In the data rows, zero lies at 4.5, halfway between 4 and 5.
Here are some points, one per row:
[5. 5. 2. 6. 4. 2. 6. 4. 4. 5. 3. 4. 5. 3. 3. 5. 3. 3. 9. 5. 7. 5. 6. 4.
 4. 2. 3. 7. 5. 6. 7. 4. 4. 6.]
[1. 3. 5. 6. 4. 4. 6. 5. 5. 6. 5. 6. 3. 6. 2. 5. 6. 9. 6. 5. 6. 1. 4. 3.
 6. 4. 5. 6. 4. 3. 5. 5. 3. 3.]
[6. 4. 6. 3. 2. 4. 5. 3. 8. 2. 6. 6. 5. 4. 6. 5. 4. 5. 7. 7. 3. 5. 8. 7.
 5. 6. 6. 3. 4. 6. 5. 3. 4. 3.]
[7. 6. 4. 5. 4. 7. 5. 5. 4. 1. 3. 6. 5. 5. 5. 9. 8. 5. 6. 7. 6. 4. 3. 1.
 5. 6. 5. 4. 2. 7. 3. 3. 5. 8.]
[8. 3. 7. 0. 4. 4. 5. 6. 4. 5. 5. 4. 5. 7. 3. 4. 8. 6. 4. 4. 6. 9. 3. 5.
 4. 4. 6. 2. 5. 6. 2. 5. 5. 4.]
[2. 3. 5. 3. 5. 4. 4. 6. 0. 3. 5. 3. 2. 2. 5. 3. 4. 4. 5. 5. 3. 3. 3. 1.
 5. 5. 6. 4. 6. 6. 6. 1. 4. 3.]
[5. 1. 4. 7. 4. 5. 9. 4. 1. 5. 4. 5. 1. 5. 3. 5. 5. 4. 5. 4. 5. 3. 7. 6.
 5. 2. 5. 4. 4. 4. 3. 2. 7. 6.]
[3. 4. 6. 7. 8. 3. 4. 3. 3. 4. 6. 5. 4. 2. 3. 5. 3. 2. 4. 3. 4. 3. 4. 3.
 6. 3. 3. 1. 6. 8. 3. 5. 3. 4.]
[0. 6. 5. 5. 6. 4. 7. 8. 3. 4. 5. 3. 3. 5. 8. 6. 4. 3. 2. 7. 5. 5. 5. 6.
 5. 5. 3. 8. 4. 4. 5. 7. 7. 4.]
[4. 2. 5. 6. 4. 4. 2. 4. 7. 4. 4. 6. 6. 5. 5. 6. 7. 6. 4. 2. 3. 5. 5. 6.
 4. 6. 3. 2. 7. 4. 7. 6. 6. 4.]
[5. 3. 4. 5. 0. 6. 6. 4. 5. 2. 7. 6. 6. 6. 5. 2. 5. 3. 3. 2. 5. 6. 3. 4.
 6. 6. 3. 5. 3. 6. 4. 3. 7. 3.]
[7. 5. 3. 4. 6. 4. 3. 4. 6. 2. 2. 7. 5. 3. 4. 6. 7. 5. 2. 3. 4. 4. 4. 4.
 4. 6. 5. 8. 3. 2. 5. 6. 4. 4.]
[4. 7. 2. 4. 4. 6. 2. 4. 3. 2. 5. 4. 7. 8. 5. 7. 5. 7. 6. 5. 5. 4. 4. 9.
 8. 4. 3. 5. 7. 2. 5. 4. 8. 4.]
[7. 3. 2. 4. 5. 4. 4. 0. 5. 5. 6. 6. 4. 5. 7. 3. 4. 6. 2. 5. 3. 6. 5. 4.
 5. 5. 6. 5. 7. 2. 7. 3. 4. 5.]
[3. 7. 2. 9. 4. 3. 3. 6. 3. 5. 6. 5. 3. 6. 3. 5. 4. 6. 5. 5. 6. 5. 3. 6.
 3. 7. 6. 3. 4. 5. 3. 5. 1. 6.]
[5. 7. 5. 4. 2. 1. 5. 3. 4. 5. 2. 5. 3. 5. 6. 4. 2. 7. 6. 3. 3. 4. 3. 3.
 3. 1. 2. 4. 4. 5. 5. 2. 7. 5.]
[3. 6. 4. 4. 1. 5. 5. 8. 6. 5. 4. 4. 8. 4. 5. 2. 4. 4. 1. 5. 4. 2. 3. 7.
 6. 8. 7. 5. 3. 5. 4. 6. 7. 7.]
[3. 1. 5. 7. 7. 6. 3. 8. 5. 7. 4. 1. 6. 7. 4. 7. 5. 6. 6. 3. 4. 5. 5. 2.
 4. 4. 6. 9. 4. 6. 7. 3. 4. 5.]
[5. 8. 3. 3. 6. 4. 6. 4. 2. 4. 3. 3. 5. 5. 5. 4. 7. 1. 6. 3. 5. 5. 6. 7.
 6. 5. 4. 6. 2. 5. 4. 7. 6. 0.]
[5. 6. 5. 3. 3. 3. 4. 6. 5. 5. 5. 4. 2. 6. 6. 7. 4. 1. 4. 6. 2. 5. 4. 5.
 6. 2. 7. 3. 8. 4. 6. 6. 3. 4.]
[3. 2. 3. 4. 4. 4. 5. 4. 6. 5. 6. 3. 7. 4. 6. 4. 7. 2. 5. 5. 6. 6. 1. 7.
 2. 3. 4. 3. 2. 4. 5. 4. 2. 5.]
[4. 4. 1. 3. 7. 4. 4. 4. 6. 4. 2. 5. 2. 4. 7. 7. 5. 5. 5. 3. 7. 4. 7. 6.
 3. 5. 9. 4. 4. 5. 5. 5. 7. 6.]
[6. 8. 4. 7. 4. 5. 8. 6. 5. 6. 4. 4. 4. 7. 4. 3. 5. 2. 4. 2. 2. 4. 5. 2.
 3. 5. 5. 5. 8. 3. 4. 5. 3. 4.]
[8. 8. 4. 5. 7. 2. 6. 7. 6. 3. 5. 4. 1. 0. 5. 1. 7. 6. 4. 5. 4. 3. 4. 7.
 6. 3. 2. 6. 3. 3. 4. 5. 4. 6.]
[7. 4. 1. 4. 5. 9. 4. 6. 6. 6. 5. 2. 4. 5. 4. 2. 4. 4. 4. 6. 5. 4. 6. 7.
 4. 7. 4. 1. 4. 5. 5. 2. 5. 1.]
[3. 5. 4. 2. 3. 1. 3. 4. 7. 2. 3. 2. 6. 5. 6. 4. 6. 3. 2. 7. 6. 4. 6. 3.
 6. 7. 4. 4. 5. 2. 6. 3. 2. 2.]
[3. 3. 4. 2. 5. 6. 2. 5. 4. 4. 1. 3. 6. 4. 5. 4. 5. 6. 7. 6. 3. 5. 7. 3.
 6. 3. 6. 6. 3. 4. 2. 6. 1. 6.]
[5. 6. 4. 5. 6. 5. 7. 4. 5. 5. 4. 4. 6. 5. 3. 3. 4. 7. 7. 5. 5. 4. 0. 6.
 7. 4. 5. 5. 8. 4. 5. 5. 3. 4.]
[3. 6. 9. 5. 8. 7. 1. 3. 6. 4. 5. 6. 3. 4. 7. 4. 4. 5. 4. 4. 7. 2. 3. 4.
 5. 6. 5. 4. 7. 4. 2. 4. 6. 5.]
[2. 6. 6. 6. 6. 9. 9. 4. 5. 1. 4. 6. 6. 4. 3. 5. 3. 5. 1. 4. 5. 5. 4. 5.
 3. 4. 8. 7. 4. 4. 8. 4. 3. 5.]
[4. 4. 5. 4. 5. 5. 3. 5. 6. 8. 5. 8. 4. 6. 3. 4. 4. 3. 3. 8. 2. 7. 4. 4.
 5. 3. 4. 5. 2. 5. 4. 6. 5. 4.]
[5. 4. 4. 5. 5. 5. 2. 7. 3. 6. 2. 7. 5. 5. 4. 2. 4. 2. 6. 8. 6. 3. 5. 7.
 4. 6. 3. 5. 7. 4. 6. 4. 8. 5.]
[5. 5. 6. 6. 6. 1. 4. 6. 4. 5. 4. 3. 3. 5. 4. 5. 4. 5. 4. 5. 4. 3. 3. 3.
 4. 4. 6. 0. 2. 4. 8. 4. 7. 2.]
[5. 6. 7. 2. 4. 4. 3. 4. 6. 6. 6. 3. 5. 4. 2. 2. 8. 4. 5. 1. 6. 3. 7. 2.
 4. 1. 9. 6. 6. 5. 4. 3. 5. 3.]
[7. 5. 5. 3. 3. 6. 5. 6. 2. 4. 5. 2. 2. 8. 5. 6. 2. 5. 5. 3. 6. 1. 2. 5.
 5. 4. 4. 6. 4. 8. 7. 4. 2. 6.]
[4. 4. 5. 5. 4. 4. 5. 2. 5. 5. 2. 2. 7. 2. 4. 4. 1. 8. 3. 5. 3. 5. 5. 3.
 3. 3. 5. 6. 4. 4. 3. 4. 5. 4.]
[5. 3. 3. 5. 4. 3. 5. 4. 5. 4. 3. 5. 8. 4. 1. 5. 2. 2. 4. 4. 5. 3. 5. 5.
 6. 4. 6. 2. 4. 4. 2. 5. 5. 5.]
[4. 3. 0. 3. 6. 6. 6. 8. 4. 3. 7. 4. 6. 4. 2. 5. 2. 6. 4. 4. 6. 4. 6. 2.
 4. 8. 3. 3. 4. 5. 5. 7. 5. 3.]
[4. 4. 6. 2. 4. 4. 5. 6. 6. 1. 6. 5. 6. 7. 4. 5. 5. 2. 8. 5. 1. 3. 3. 4.
 2. 6. 2. 6. 6. 4. 5. 6. 5. 3.]
[5. 6. 6. 8. 5. 3. 5. 1. 6. 9. 7. 3. 7. 5. 6. 7. 6. 4. 6. 5. 4. 4. 5. 6.
 5. 7. 4. 4. 3. 5. 2. 3. 7. 4.]
[6. 5. 4. 3. 5. 5. 6. 6. 4. 6. 3. 6. 6. 5. 7. 4. 4. 4. 6. 2. 2. 5. 4. 5.
 3. 7. 4. 2. 5. 3. 2. 5. 4. 4.]
[4. 2. 4. 4. 5. 4. 2. 4. 7. 3. 4. 1. 2. 7. 3. 3. 6. 6. 2. 4. 2. 4. 3. 7.
 2. 0. 5. 4. 2. 6. 3. 3. 3. 5.]
[4. 3. 6. 7. 2. 7. 3. 4. 5. 4. 3. 3. 2. 2. 5. 3. 5. 5. 6. 5. 1. 5. 3. 5.
 5. 4. 5. 5. 2. 4. 6. 6. 4. 6.]
[5. 5. 3. 4. 2. 5. 5. 7. 3. 6. 6. 8. 7. 5. 4. 4. 4. 3. 2. 7. 4. 6. 7. 3.
 5. 0. 5. 4. 5. 3. 5. 2. 6. 5.]
[6. 5. 5. 6. 4. 6. 3. 3. 6. 4. 2. 4. 3. 5. 4. 2. 4. 5. 4. 6. 9. 5. 5. 3.
 5. 4. 5. 4. 4. 5. 3. 6. 5. 3.]
[2. 5. 5. 7. 5. 1. 3. 4. 3. 4. 5. 6. 2. 4. 5. 4. 5. 4. 4. 2. 6. 5. 5. 6.
 4. 4. 5. 8. 3. 7. 0. 0. 4. 4.]
[8. 2. 7. 6. 5. 6. 4. 4. 1. 5. 5. 7. 5. 5. 3. 6. 2. 2. 5. 6. 4. 2. 3. 5.
 1. 5. 6. 5. 3. 5. 5. 8. 3. 1.]
[4. 5. 4. 4. 5. 6. 5. 5. 6. 5. 4. 7. 4. 4. 8. 5. 3. 5. 5. 4. 4. 7. 6. 3.
 8. 2. 2. 3. 6. 6. 3. 4. 3. 0.]
[6. 2. 5. 2. 4. 1. 1. 5. 6. 5. 7. 8. 7. 4. 4. 2. 7. 6. 4. 4. 6. 4. 5. 6.
 6. 3. 3. 5. 5. 7. 6. 7. 6. 8.]
[8. 4. 6. 4. 5. 3. 5. 6. 3. 3. 8. 1. 5. 4. 5. 5. 1. 6. 2. 3. 3. 7. 7. 5.
 7. 5. 5. 6. 6. 3. 5. 6. 6. 6.]
[3. 4. 2. 4. 6. 4. 7. 0. 5. 6. 4. 4. 3. 7. 5. 4. 5. 4. 4. 6. 1. 4. 5. 3.
 5. 7. 3. 7. 5. 7. 3. 6. 4. 7.]
Along one direction, these points spread out more than along any other. For each point below, how far along it does it lie, from 0 to 99? The average is 50, and the first point in the table lies past the average. One standard deviation of the points above along it is 16.
[3. 7. 6. 2. 1. 7. 4. 3. 4. 8. 3. 4. 1. 3. 1. 5. 5. 4. 6. 3. 5. 6. 5. 4.
 4. 7. 3. 3. 4. 6. 6. 4. 5. 6.] 56
[6. 3. 5. 3. 2. 7. 4. 3. 6. 4. 6. 3. 4. 3. 5. 7. 2. 3. 3. 2. 5. 4. 5. 6.
 6. 4. 1. 7. 5. 2. 2. 4. 4. 5.] 43
[4. 4. 6. 2. 3. 5. 5. 5. 5. 8. 4. 8. 2. 3. 2. 6. 2. 6. 3. 4. 4. 4. 4. 7.
 4. 7. 6. 5. 5. 2. 3. 5. 3. 4.] 48
[7. 4. 3. 4. 5. 4. 5. 4. 5. 7. 5. 5. 6. 2. 5. 6. 7. 6. 1. 7. 7. 5. 3. 4.
 1. 3. 2. 7. 7. 6. 4. 3. 7. 4.] 46
[6. 5. 2. 4. 2. 5. 2. 0. 6. 7. 8. 4. 5. 0. 9. 5. 6. 4. 6. 3. 5. 5. 1. 2.
 6. 2. 7. 4. 3. 4. 6. 5. 5. 5.] 49
[5. 3. 6. 3. 5. 3. 5. 4. 4. 2. 5. 5. 2. 7. 4. 3. 5. 1. 6. 7. 6. 7. 5. 4.
 5. 7. 4. 6. 6. 2. 5. 4. 6. 5.] 39
[4. 4. 6. 6. 6. 3. 7. 5. 4. 6. 5. 4. 5. 8. 8. 4. 1. 5. 5. 6. 5. 3. 5. 2.
 4. 4. 5. 1. 1. 6. 2. 5. 2. 6.] 67
[4. 5. 4. 3. 3. 6. 2. 2. 1. 5. 8. 5. 5. 4. 5. 3. 8. 7. 4. 4. 4. 3. 9. 3.
 2. 4. 3. 3. 6. 3. 4. 6. 4. 5.] 43
[3. 6. 4. 5. 5. 5. 5. 6. 5. 2. 6. 8. 3. 5. 3. 4. 1. 3. 8. 3. 5. 6. 4. 4.
 2. 4. 4. 6. 1. 3. 8. 7. 5. 4.] 55
[3. 2. 5. 6. 2. 4. 6. 7. 2. 5. 0. 6. 6. 3. 7. 5. 4. 3. 4. 2. 6. 4. 5. 6.
 4. 6. 2. 3. 6. 5. 6. 4. 2. 4.] 49
[3. 7. 5. 3. 5. 6. 4. 7. 6. 4. 5. 3. 6. 3. 4. 7. 5. 2. 5. 5. 4. 5. 4. 5.
 1. 6. 3. 3. 7. 4. 3. 3. 5. 6.] 39
[4. 4. 4. 7. 3. 5. 5. 3. 4. 4. 4. 1. 3. 3. 6. 5. 4. 8. 6. 6. 6. 5. 4. 4.
 4. 3. 8. 5. 9. 7. 3. 8. 4. 5.] 70
[3. 4. 8. 4. 7. 4. 5. 3. 3. 6. 3. 3. 5. 5. 3. 6. 5. 6. 4. 4. 6. 6. 2. 3.
 7. 5. 1. 3. 3. 0. 5. 4. 4. 7.] 59
[5. 5. 5. 5. 9. 5. 4. 4. 3. 4. 4. 6. 6. 2. 3. 4. 3. 5. 4. 4. 2. 5. 4. 6.
 4. 6. 6. 5. 5. 7. 6. 2. 2. 7.] 63
